One turn moves each row of this set onto another row. After a few examples, where does it send each row asked below?
goted: [ -1  -6   3   3   5 -25   1   3   0 -10   3  -1  -5 -21   5  -3   1   6
  -5  -3   9   3 -10]
Reb: [ 11   0  -7  11   5 -17   9   5   3  -7  -3  -7   0  -6   4   4  -4 -16
   3   8   7  -2  -6]
fiko: [  9  11  -3  -2  -2   1  -6  12  -1   6  -2   7 -10   6  -3   8  -7  -7
  -8  -1   7  -4  -6]
Pev: [  4   8   2   8  -3  -3 -11   1   8 -16  -5  -2  -1  -6  -2  15  -7   0
   2  -7   7 -14   0]
Digid: [ -1   0  -3   4   1 -21  -6  -5  -2  13   5  -2  -4  -6   1   1  -3   5
   1 -17   3  -6  -2]
Vasi: [ -4  -3   1   9   0   5   2   8  -3   4  -3   4 -10 -20   6   1  11   9
  -2 -12   6  -9   0]
Rali: [  5   2   5   0   0  -3  -7   3  -2  14   2  10 -16  -8   0   2   5  -2
  -8  16  12 -18  -2]
Vobap: [ -5   2   7   5  -1 -21  -1   0  -5  -2   0   6  -7  -6  -2   5   1   4
   4  24   6   0   0]
Vol: [ -1  -3  -2   7  -5   5   4   3   0   7  -1   7  -4 -15   9   7   6   8
  -3 -18   4  -6  -4]
lora: [ -3   4  -2   7   3 -19  -8   9 -10   5   6  -5  -5  -9  -2   1  -3  11
   5  -7  -3 -10   0]
pabol: [16  1  9  8  0  9 -8  5  1 -9  3  3 -2 -8  6  4 -5  3  3 -9 10  4 -1]
vibap: [  0   2  -4  -3  -5  -2  -1 -10   2   0  12   7  -8   9   7   8   6   1
  -7   7   3 -12  -1]
zedu: [  6  -2   3   5   2   2  -2   0  -2  16   3   4  -3  -9   2   6  -2   3
   0  23   5 -14  -3]
Kivi: [ -3   2   5   5   0 -25   3  -6   0   3   1   2 -10  -6   1   4   5   2
   0  20  13  -1  -1]
koru: [ -9  -3  -1   8   7 -18  -6  -2  -7  11   2  -6  -6 -16   3  -8   2   1
   4  -8   3  -9   4]
Voku: [  6   3   2   0  -7  -1  -3  -1  -4  16   8   9  -2  -4   7   9   2  -5
  -6  14   8 -16  -5]
vatil: [ -1   0  10   7   2 -17  -9  -6  -3 -12   7   1   0 -15   6   3   6  -3
   0 -10   6   9  -3]
surav: [ -2  -4   2   7  -3   8  -1   3  -1   4  -4  10  -5 -15   5   6   4   9
   0 -17   1  -4  -2]
lepel: [ -6   1  -1   6  -1  -4  -4   5   4 -18 -11   1  -3 -18   1   2  -8  -6
   0   0   8 -19   1]
Dek: [ -3  -6  -4  -2   6  -4  -1  -6   4   0   3   4 -20  -2   1  -4   7   5
  -7  14   8 -14   2]
finev: [ -6   1   9   3  -5 -20  -3 -12  -2   2   1  11  -3  -3   1   6   2  -6
   2  15   9   4   1]
Gened: [  0   5   6   3  -7 -23  -1  -8  -1   2   4   7  -3   2   0  12   0   2
   1  14   7   3  -3]
sulol: [ -3  -5  -6   0   3   0   3   0  -1  -3   6   2  -8  -1   3   1   0  10
  -1  21  -2 -13   0]
Bulo: [  5   1  -4   8   3  -8   1  -1  16  -9  -9 -10  -4 -12   1   8  -7   4
   0  -3  14 -17  -3]
labam: [ -9  -2   0   5  -1 -14 -10  -1 -11   7   3   4   2 -11   1  -2  -7   0
   5 -11  -5  -5   1]
kob: [  9   1   3   5  -5   3   2   2  -1  -5   6   3   0 -13  18  -2   3  -9
  -5 -11  19  -3  -2]
dadod: [  1  -1  -4   5   4   7   2  -4   2  14  -5   1   1  -5   6  -1  -7 -17
  -1   5   8   0  -1]
Zuv: [  7   4  -3   7   0 -17   2   3  -1 -11  -3   1  -5  -4   4   3   2 -25
  -1   2   9  -3  -3]
vot: [ 16  -4  -1   7   3   2   7  10   5  -3   2  -6  -2 -15  12  -2  -5   8
  -1  -1  16  -3  -6]
sikip: [ -2   8  -4   5   3   5   0  17 -11   2  -2   0  -4  -7   5  -1  -2 -12
  -3  13   4 -10   1]
liti: [  3   2   7   7   0 -19  -5  -3  -2 -11  11  -3   4 -12   8   8   4   3
   0  -8   4   7  -7]
sugap: [ 14   1   0  12   6 -11  -2   1   5  -9  -5  -4  -3  -1  -3   8  -6 -14
   7   5   2   5  -3]
ropun: [ -3   2   0   9  -2  -4  -2 -10  10  -9  -6  -5   3 -13   8   6  -2 -12
   0  -7  14 -16   3]
Luzoz: [  8  -4   6   3   2   4  -4  14  -3 -12  -4   7 -11 -19   6  -9  -3  -1
  -3  -3  15  -4  -1]
bog: [  0  -2   0  11   1   6   3   9  -2   4  -2   1  -7 -18   6   6   8  15
   1 -10   2  -8  -2]
Dun: [  9   1   1   8   7 -15  -4   7   1 -14  -9   2 -13  -6  -6   1  -3 -18
   2   5   6   0  -2]
kek: [ -1  -7   5   5   6 -20  -3   5  -2 -13   1   0  -2 -21   2  -2  -4   9
   0   0   3   6  -8]
ninuk: [ 10   7  -2   7  13   2  -2   5   6  13  -5  -9 -15  -2  -1   1   2  -4
  -2   6  14  -4   0]
tatov: [  7  -1   9   3   1   4 -12  -7   0  16   1  11  -9  -5  -2   7   0  -2
  -1  13   7  -9   0]
kamom: [ -3  -5   2   1   1   6  -7 -16   2   0   6   9  -7   4   3   3   2  -1
   0  10  -1  -5   5]

Bulo turns into ropun
sulol turns into vibap
Now find these:
Vol turns into Vasi
Zuv turns into Dun
labam turns into lora
goted turns into vatil
dadod turns into sikip
Rali turns into tatov
Vobap turns into Gened
pabol turns into vot

